One turn moves every row onto another: examples first, then more rows asked
z647: [  7   2  14   8  -5   1  -2   1 -12   6 -11  -8   1  -5   4 -14  -3]
z743: [ 15   2 -20   1  -9 -16  -2  -3  -5  11  -7   0  -8  -7   1 -12  12]
z726: [ 31   6   2  -6  12   0 -11  -1 -15   9   1  -6 -19   4   0  -6  -1]
z875: [ 30  13  10  -3   6 -20 -10  -4 -13  -1 -19  -4  -8  -6  -1  -5  -1]
z137: [  5   0  -2 -11   0 -13   0 -11 -17  -2  -6 -11   2  -3   8 -24  -3]
z206: [22 -8 19  0 15 -8 -8 -6 -1  7  2 10 -4 -6 -5 -7  6]
z324: [ 10   6  15 -13  -5  -9 -18  -5  -4   2   1  -6 -12  14  -4 -21  12]
z989: [ 10 -11  -4   0 -12 -25  -1  -7 -17  15   5  -5  -7   2  -2  -3   9]
z611: [ 14  -6 -20  -4 -11 -14  -4  -3  -1   3 -12  -5 -11  -6   2 -12   6]
z848: [ 24  -2   2  -2   7   1 -14  -2 -17   3   1 -10 -12  13   9   3  13]
z441: [ 19   3   3  17 -11  -6   4   2 -14   0   0  -3  -1  -1  -5 -13   7]
z785: [ 20  -3  17  -7 -13  -6 -20  -4   0  12 -11  -6 -18  -7   3 -13  13]
z383: [ 21 -18   0  -9  -3  -7   7  -7  -3   5  -2   2  -8  15   5 -21   4]
z100: [ 14  -6   7   2   3  -7 -22  -2   3  14   0 -17  -3  -4  -9  -5  14]
z382: [ 17  -4   4   4 -17   1  -2  -2 -14  -5  -6 -10  -9  -5  -8 -15  -1]
z429: [ 21  13  14  -2  -2  -6   4  -1   7   7   1  -7  -1   2  -6 -23   7]
z701: [ 19 -16   7 -16   2 -12  -2   2 -16   0 -10  -6   0 -12   3   0  -2]
z228: [ 12  -1  -1 -10  -1   1  -5   8 -17   3  -2  -5 -16   2  13  -3  -5]
z163: [ 11  11  16  -2  -1 -18  -9  -1  -3   9   0 -10 -10  18   6 -20   4]
z600: [ 15   6  -4  -6   7  -1  -3   9 -15   0   7   9 -12   2   3  -5   9]
z140: [ 13 -15  21  -4   1  -5 -12  -8 -11  16  -6  -6  -2  -5   9   0   2]
z363: [ 21   0   3 -18  16 -21  -5  -6   7  13  -4  -4 -18   2   3  -4   9]
z207: [ 11  -1  14  -7 -15   0  -4  -5   1   4  -4 -19   2   7   4 -15  14]
z794: [ 16  -3  21  -9  -4 -13 -16  -4  -4   6  -2 -18  -5  -6   0   7   7]
z364: [ 25   5  -6 -22  10 -20  -5 -14 -12  14  -1 -12 -12  -3   1 -12  11]
z460: [ 18  -2   8   6   9 -12 -17   1   8  15  -2 -17  -5  -5  -7  -9   4]
z310: [ 22  -4   6  -8   9 -17   3   5 -18   8  -1   5   6 -12  -2  -1   9]
z578: [ 19  -9   0 -10  -8  -6   5  -9 -14  22   2   2  -5   9   2 -22   8]
z865: [ 14  -3  -2 -18  -2 -13   6 -17   3  10  -9 -11 -10   9  -2 -14  -4]
z912: [ 26  -2  -6  -8 -11 -14   6  -9  -7   2 -13   2 -14 -12   0  -4  -5]
z393: [ 22  -2  -7  -1 -13 -15   5  -9 -13   3  -6   6  -3  -5   4   3  16]
z970: [ 18 -14  -4  -6  -3 -24   0  -6  -5   1   3   0 -17  -1 -11 -12  -4]
z238: [ 22   6   9  -6  -2 -15 -16  -7 -20  -3 -17  -5  -2  -2   2   2  18]
z156: [ 25   4  16  10  -1 -17 -10   2   7  10  -6   2 -12   0   7 -11  16]
z6: [ 10   0  12   6   1   5  -5   0  -7  -6  -5   4   1  -6  -7 -16   8]
z680: [ 22   3  12  -9  17  -5  -9 -16  -4  10  -8  -7   1  -4   4 -26   7]
z689: [  7   4  -4  -6   6 -16   2 -10 -15  -5   1  -1   7  -1   3 -24  10]
z170: [ 22  -4  -7 -15  11 -24  -4 -11  -6   3  -3 -15  -8   7  12  -5  16]
z544: [ 11   1  -5 -10  -1 -15   7 -16  -2  12   1  -2   1  14  -3  -8  19]
z724: [ 16  -4  12  -6  11  -6 -11 -16  -7   6  -9 -12   6   3  13 -17  17]
z773: [ 13  -2   4 -19   6 -17 -10  -9  -4  20  -3  -9 -13   3   8   2  20]
z916: [ 24   9  20  -1   8 -18  -9  -1   2   7   4  -4  -5  -8  -8   1   8]
z153: [ 20   5  -3   0  -8 -27  -5  -6 -18  -7   0  -1  -6   2  13  -7  16]
z693: [ 24   7  -2 -14 -10 -21  -7 -10 -17  -2  -5  -4 -18 -10   2 -17  -3]

z773 turns into z382
z170 turns into z647
z785 turns into z970
Now find these:
z163 turns into z578
z916 turns into z393
z724 turns into z137
z140 turns into z693
z238 turns into z701
z600 turns into z848
z743 turns into z100
z865 turns into z429

One turn moves every row onto another: examples first, then more rows asked
z973: [ -1  -5  -2  14  -2  -7  -6  -5  -3  -4 -11  -1  -6   0  -7  -4 -21  -6
  -6  -9  -6  11   3   3  14  -2   3  12  -5  16   1  10   0 -12  -5]
z496: [-11   1 -10   2 -10 -10   0   5   8   2  -2  -1 -12  -6   6   1   9   4
  -1   3   7   2  10  -3 -15 -11   6 -10  -4  12  -8 -10  14   6  -3]
z389: [  4   4  15  -5  12   2   4   4  -6  -3  -8  -8  14   9   5  -7  -3  -7
   9   1   3 -10   2  -4   2  11  -3  12   1 -12  -2   2 -14   3   8]
z292: [ -2   2  12  -3  14  -4  10  -1  -5   0 -10  -8  13   2   6  -3 -10 -11
   1  -3   8 -13   0  -6  13   7   0  11 -10   4   3   7  -8   7   3]
z874: [ -9   4   3  -3 -14  -4   9  12   2   3   1   4 -11  10   4   3   0  -6
 -10   1  -2   2   8   1 -10  -9   0 -11  -8  -6   1 -16  14  -3   5]
z501: [ -1  -5  10  -3  15  -9   9  -8  -3   3 -12   1   2  15   3  -5 -16 -15
   1  -1   3  -2   2  -5  20   5  -5  10  -8   9   1   9  -6   1   0]
z108: [ -6  14   6  -2  -2   2  -2  22  -3  -1   1   3   3   7   7   6  10 -11
 -11   4  -7  -3  -9  -5   2  -1 -10  -5   0 -12   6  -9   0   7  -6]
z356: [ -4  -1  -1  -2 -13  -8   7   7   5   0  -1   8 -12   7   0   1  -4   1
  -9  -2  -2   8  14  -3 -15  -9   1 -11  -3  -3  -6 -11  17  -1   6]
z339: [ -3  -2   1   1 -15  -5   7   4   6  -1  -2  12 -12   4  -3   1  -3   9
  -5   3  -6   7  14   0 -16  -8   6 -10  -2  -4  -8  -5  15  -5   8]
z107: [  0  -7 -10  12   2  -5 -10  -5  -1   3  -9  -2  -8  -2  -8  -3  -9   2
   2  -2  -3   9  -2  -2  19  -3   1   6   7  24   0  16  -3  -8  -7]
z456: [ -2  -8   2   9   2  -2  -2  -3  -5   2  -9   1  -9  15 -10  -4 -18  -4
  -2  -3   0  13  -1   7  16  -1  -2   5  -1  17  -8  21  -3  -7  -2]
z515: [ -7  14   6  -1   0   4  -3  22  -5  -2   2   1   3   9  11   5  14 -10
  -6   7  -4  -3  -9  -3   3  -2 -10  -5   1  -8   2  -8  -2   7  -9]
z985: [  1  10   1  10  -2   8 -16  18  -3  -1  -1   1  -3  -6  -7   1   0   2
  -2  -1  -7  13 -17  -2   7   3  -7   5   7  -4   5   6  -6  -3  -9]
z930: [  2  -8  -3   9   2  -1  -6  -4  -4   3  -7   3 -10  10 -13  -4 -15  -1
   2  -2  -3  14  -4   3  16  -2  -4   2   6  17  -3  19  -4 -11  -1]
z852: [ -7  16   5   0  -2   1  -5  22  -2   0   1  -2   3   2   8   5  12 -10
  -8   5  -3  -6 -12  -4   1  -2  -7  -5  -1  -8   5  -9  -1   9  -9]
z498: [ -4  -2   0   1 -12  -3   1   2   9   0  -2  10  -8   4  -6  -4   1  14
  -2  -3  -6  12  19  -4 -18  -2   7  -7   1  -2  -9   1  13  -4  11]
z782: [  3   5   8  -5  12  -1   1   0  -3  -7  -9  -7  18  -1   9  -6   0  -7
   6  -2   0 -12   6  -9   3  10   0  17  -1  -9   4  -3 -12   3   3]
z432: [ -2   9  -2   9   1   9 -17  17  -5  -3  -1   4  -2  -3  -1   2   6   2
   2   2  -6  15 -14  -3  10   1  -9   7   9   0   3   6  -8  -3 -14]
z110: [ -1   2  14  -3  15  -2  11   0  -9  -3 -11  -8  13   5  10  -4  -9 -12
   4   0   7 -11   4  -5  15   5  -1  12  -8   5  -1   6  -8   4   0]
z658: [  3  -4  -4  13  -1  -5 -10  -6  -1  -2  -9   0  -9  -2 -12  -4 -19  -3
  -1  -9  -7  12  -1   1  14  -2   0   8   2  15   4  10  -1 -15  -2]
z518: [  2  -1  -2  -6   8   9  -2   3   6   1  -8   1  16   2  -1  -5  17  12
  13   1   4  -1   5  -7  -6   6   3  12  12  -4  -7  10 -11   3   4]
z385: [ -2   7  -1   7   0   9 -14  17  -5  -1   1   7  -2   2  -7   2   2   3
  -4   0  -8  14 -15  -5  10   3 -10   5  10  -5   5   9  -7  -3  -8]
z590: [ -9   1  -8   3 -12  -6  -1   0  10   0  -4   5 -11  -9   3   1   9  10
   3   6   1   2  12  -1 -16 -11  12  -7  -4  10  -9  -6  11   1  -3]
z798: [  8   3   2   0   1   7  -3   4   5  -6 -11  -4  16  -9   2  -7   7   8
  10  -5  -3   0  10  -7  -8   7   7  16  10  -9  -2  -3  -6  -6   5]
z237: [-11  -6  -5   3  -8  -1   8   4   0   2   2  12 -13  13   4   2  12  12
   4  12   0   6  16  -1 -10 -11   4  -9   4   8 -13   2   8  -3   2]
z965: [  1  -4   9   4  14 -10   7  -4  -5   5 -14 -10   2   4  10  -5 -13 -11
   3   3   5  -6   3  -6  22   4   1  10  -5  16  -1   6  -6   3  -5]
z757: [  0   1  12  -6  15  -4  11  -3  -6  -3 -11  -3  15   6   8  -3 -10 -12
   0  -3   4 -10   4  -7  15   6  -2  13  -9   2   3   6  -7   4   2]
z486: [-11   4  -6  -3 -11  -6   3  11   7   5  -3  -3  -8  -4  12   4  11  -1
  -7   6   1  -3   8  -3  -6 -10   6 -10  -6   9  -2 -16  12   5  -8]
z400: [-12  -5  -5   1  -6  -4   9   9  -2   4   3   6 -14  15   8   1  10   5
   1   9   5   8  14  -2 -10 -11  -3 -13   4   8 -14  -3  11   1   1]
z221: [ -4  -9  -8  10   3  -7  -7  -4  -1   3 -11  -3  -4   1  -4  -3 -11   1
  -4  -2  -1   7   1   0  20  -2   4   9   1  25  -4  19  -3  -1 -10]
z72: [  4   2   9   1   3  12   3   5   0  -2  -5  -1  11   7  -6  -6   6   7
  13  -4   2   2   5   0 -11   7   2  11  11 -15  -5   6 -10  -7  14]
z60: [-14  -1  -3  -8  -7   0   9  12   0   8   2   6 -10  18   9   4  13  -2
  -3  12   3   2   7   0  -4 -11  -3 -14  -3   5  -8  -6   9   4  -3]
z395: [ -8   1  -5   6 -10  -3  -4   1   9   0  -3   1 -10  -7   0  -6  11  14
   7   2   2   7  16   0 -19  -5  12  -5   0  10 -11   0   9  -1   2]
z70: [ -8  -5  -4   3  -7   1   3   4   1   0   0   9  -9  10   3  -4  12  15
   7   7  -2  12  23  -3 -13  -6   5  -6   7   7 -16   4   7  -5   3]
z577: [  0   1   7  -7  15   1   3   3  -3   0  -7  -7  17   5   6  -4   6  -2
   6   2   5 -15   1  -9   6  11  -1  13   3  -6   0   7 -15  10   5]
z193: [ -3  -1  10   6  11 -11   8  -6  -2   3 -10  -7   0   3   1  -5 -17 -15
  -2  -6   5  -8   0  -6  17   5   1  13 -11   9   8   5  -4   0   4]

z456 turns into z221
z108 turns into z515
Now find these:
z400 turns into z496
z193 turns into z501
z486 turns into z874
z107 turns into z658
z498 turns into z70
z389 turns into z577
z757 turns into z110
z798 turns into z72
z985 turns into z385
z237 turns into z590

One turn moves every row onto another: examples first, then more rows asked
z666: [  1   1  14 -11 -26  -1  -1  -7   1   9   7   4  -2  13  -3   2]
z307: [  1   7   2  -8  -2  10   9 -13   2   5   5  -2  -7  -5  -5  10]
z723: [  5   2   0 -29  -5   3   7  10   3  -7 -14   1 -10  -4   6   6]
z741: [ -4  -5  -7 -18   9  11  15  -2   0   7  -4  15   9  -6   0  -7]
z214: [  2   1  -1 -21 -15  11   8   3  13  16   8  16  -6  -7  -6   6]
z42: [-14   4   9  -6  -4   6   3 -15   3   5   5   9  -5   8 -14   0]
z92: [ 14  -4  15 -21 -22  -6   8   7  -3   6   2   1   1  14   2   4]
z97: [ -1   5  -5 -23 -15   8   7   7   3 -11 -16   9  -5   3   3   8]
z951: [  1  -7  -5  -8   9  -8  11   3   0  -3 -10  18   0   6 -10  -8]
z472: [ -4   6  -4  -8 -16  15   9  -9   7   7   4  13  -2   0  -7  10]
z242: [  1  -8  -6 -10   5  -8  11   7   2  -1  -9  23   1   6 -11  -8]
z620: [ 11  -1  14 -16 -23  -4   8   2  -6   2   0   1   3  18   1   6]
z873: [  9  -9 -12 -23   6   6  14   6   2  -2  -8  19  -2   5 -10   3]
z772: [  4  -2  12 -22 -26   8   0  -5   2  10   9   6  -3  15  -5   7]
z122: [-15   1   9 -18  -5  -3   0   3   1 -10 -16  10  -7  12  -5  -7]
z639: [  3   2  -3 -30 -13   6   7  13   6  -5 -13   9  -7  -1   4   6]
z528: [  4   0  14 -18 -21   7   0 -11  -2   6   8  -2  -5  15  -5   8]
z109: [  7  -8 -12 -19   7   7  14   2  -1  -5  -9  18  -1   7 -11   4]
z192: [  6  -5  18 -23 -21  -2   6   1  -6   3   1   5   3  24  -4   3]
z16: [ 12  -3  13 -19 -25  -4   8   6  -3   5   2   5   3  17   1   5]
z116: [ -7  -6  -3 -17  11   9  13  -3  -1   7  -4  15   9  -3  -3 -10]
z114: [  7  -5  19 -22 -17  -3   6  -1  -7   2   1   0   1  23  -4   3]
z992: [  3  -9  -5 -14   8  -9  11   9   3   1  -8  20  -1   3 -10 -10]
z239: [  7   2   5 -21  -2   6   8  -1   8  15   9   0 -12 -12  -4   5]
z805: [ -7  -6  -2 -18  11   9  13  -3   0   8  -4  15   8  -4  -2 -10]
z786: [  7  -2  18 -18 -20  -5  -2  -2   2  14  10  -1  -7   7  -2  -1]
z74: [  8  -4  15 -27 -22   5  -1  -2   3  13  10   2  -6  10  -4   5]
z112: [ -6   1  15 -15   7   0   3 -10   4  11   8   0 -11  -1 -11  -3]
z413: [  4  -8  -4 -12  12 -10  11   6   1  -1  -8  16  -3   3  -9  -9]
z519: [ 14  -2  16 -18 -19  -6   9   3  -6   3   1  -3   1  15   2   5]
z362: [ 10  -6  21 -26 -16  -4   6   3  -6   5   3   0  -1  20  -3   2]
z484: [ -3  -6  -6 -18   9  11  15  -1   0   8  -3  15   9  -6   0  -7]
z832: [ -7  -6  -4 -17  10   9  14  -3   0   8  -4  16   9  -3  -3 -10]
z886: [-13   0   6 -15 -13   8   3  -3  11  13   7  22  -3   6 -14  -2]
z935: [ 10  -8 -10 -20  11   5  14   2  -2  -5  -9  13  -3   5 -10   3]
z287: [-10  -3  12 -29  -2  -7   0  11   5  -3 -12  11 -10   5  -3 -10]
z711: [ -5  -3  12 -24  -2   1   2   2  12  19  10  13  -9  -3 -11  -6]
z350: [-11  -1  13 -23   2  -7   0   4   1  -8 -14   4 -10   8  -3  -8]
z749: [ -3  -5  -6 -18  10  11  15  -2   0   7  -4  14   8  -6   0  -7]
z850: [ -4  -5  -6 -17   9  12  15  -3   0   7  -4  15   9  -5   0  -7]
z271: [  8  -7  19 -26 -20  -3   6   5  -4   7   2   5   1  21  -4   2]
z936: [  2   5  -2 -22  -6   6   8   3   0 -13 -16   0  -8   1   4   8]
z453: [  4   1  17 -11 -19  -4  -1  -8  -1   9   8  -4  -5  10  -2   1]
z134: [  4  -2  14 -17 -27  -3  -1   0   4  14  10   6  -3   9  -2   0]
z764: [  8  -2  16 -23 -17   4   0  -8  -1  10   9  -5  -8  10  -4   6]
z704: [-14  -1   8 -24  -8  -3   0  10   5  -5 -14  17  -6  10  -4  -9]
z173: [ 11 -10 -10 -24  10   4  14   6   1  -2  -8  15  -4   3 -10   2]
z802: [ -7  -6  -3 -18  11   9  14  -2   1   8  -4  17   9  -3  -3 -10]

z528 turns into z453
z413 turns into z173
Now find these:
z42 turns into z307
z271 turns into z16
z936 turns into z350

One turn moves every row onto another: examples first, then more rows asked
z876: [ -6  -9  -3   5  -5  -8 -15 -10   2   5  -3  -2   0  -9  -2]
z368: [ -4   9   4   5  -4   8   7   0   7  -1 -19   6   6   3 -10]
z85: [  1   5  -6   7   0  -2  -6  10   6  -5  -5 -15   5  -4 -13]
z657: [ -2  -4   4   5   8   1 -19  -6  10   4 -11  -2   6   1  -7]
z781: [  7 -11  -4  -7  -3  -4 -11  -7   5   4 -16   8   0  -3  -6]
z49: [-11   3   4 -16   5  -7  -7  -8  -3   0   7   7 -10   2   5]
z157: [ -7  -3  -7 -11   7  -5 -16  -7   1   2 -15  -6   5  -6   2]
z266: [  3  10  13   4   1  -5  -6  -5 -12  -8   5 -11   7  15   2]
z152: [  3   7  -9  11   8   0   2   1 -13   9 -11   2  13   0   0]
z471: [ 15   3  -1  -5   5  -5  16  -3  10  -3 -11 -13   0  10   2]
z48: [  9   7   2  -6  13   6  -1  -2   0  -8   6 -13 -11  12  -3]
z959: [ 8 18  6 11 -4 -1  6 11  1  9 -2  0 -1 -7  7]
z585: [  3   2 -17   8   0  -5  -4  -8  -9   5  -3  -4  -3  15  -2]
z884: [ -4   8  13   3  11 -14   7  10   4   4  -6 -11   7   1  10]
z135: [  4   0   3  -5  -7 -14  13  -6   3 -14  -3 -13  -1   2  10]
z818: [ -6  -2   8   1   1   4   0  -6   9   8  -3   7 -11  11 -12]
z398: [ -4  11 -14  -3  -1  -2   9  -1 -10   2  -8   0   7 -14   0]
z30: [  8  -5   1   0  -1   0   2   5   3   2   0  -4   4 -20 -10]
z15: [ -2  -4   0  -9  -3   2   8   6 -14   5   6 -13   0  -5  13]
z571: [  4   3   5 -15  -1   1  -1  -2  12   2  -5  -1   4 -19   8]
z269: [ 9  9 10 -8 -9 -7  4 12 -7 -6 -5 10 -5 -5  9]
z957: [-16  12   1 -10   7   9   2  -8   5  -2 -14  -6   6   0   3]
z768: [-21   7  -9   0  -8  -6   2  -5  -4   4  -5  -6  -4  -3   2]
z673: [ 6  9 14 -3  1 15  5  5  6  3 -6 -8  8  8 13]
z26: [ 14   6   3   8  -7  -1   6 -13 -11  -1   7 -12   4   7   0]
z975: [ -4  11  -3  -3  -7   3   2  10  -5  -4  -6 -19   6   9  15]
z867: [  3  -2  10   1   7   0   0  -2 -12   7  -5  16  10  -5   5]
z812: [13 -4  9  4 -2 10  7 12 -3  1 -3 -4  1 13 -5]
z313: [ -9  -9  -1 -13  -3  -3   7  -4  -8   3  -5   8  -8  -4  -7]
z200: [  4  12  -4   7   7   0   3   2  -2   9  10 -16 -10  -1   2]
z869: [ 14  12   7 -11   4  -6   3   2 -10  15  -9   4   5   8  10]
z332: [  3  -2  21   5  -3 -15   8   4   5  -7   0  -2   0   3   4]
z652: [ -5   3   9  -9   2  -1  -7 -15  -6  -5  -2   9   5   3  17]
z295: [  2   6  -1   0  -1   2  -9 -17   2  -6  -3   2  -1  21   6]
z821: [  4   5   7 -16  -2  -3 -12   1  20   1  -6   1  -6   3   4]
z502: [  5  -7   8  -7  -9  -2   1   7  -4   7   7  -3 -12  13   8]
z562: [  5   8  10  -9  10   8   3  -1   4   3 -10  17   5  -2  -4]
z996: [  5  11   6 -18   3   1   0   3  -6 -19  -5  -4  -4   5   7]
z940: [  6  -2   0  -6  13 -15  12   6   1  11  -4 -12  -5   5   3]
z779: [  4   2  -8  10  -7  -3   2  -2  -1   2   2   5  -8   6 -16]
z243: [ 18  11  -3  -2  -4  -2  11  -8 -10  11  -4  -6   6   1   8]
z870: [  2  10  14 -10   6 -11  -8   3 -14   3  -1  -1   5  14   8]
z282: [  0   2  -5   3  -7   0 -11  -9   9  -1 -18  -1  10  -9   2]
z495: [-10  20  -1   4   1   3  -8  -8   9  -7  -3  -6   2  11   0]
z268: [ -5   4  -6  -8  -3 -11 -15   7   9  -4  -2 -12  -8   7  -4]

z812 turns into z975
z959 turns into z200
Now find these:
z571 turns into z30
z398 turns into z779
z768 turns into z818
z282 turns into z876
z652 turns into z867
z884 turns into z940
z869 turns into z243

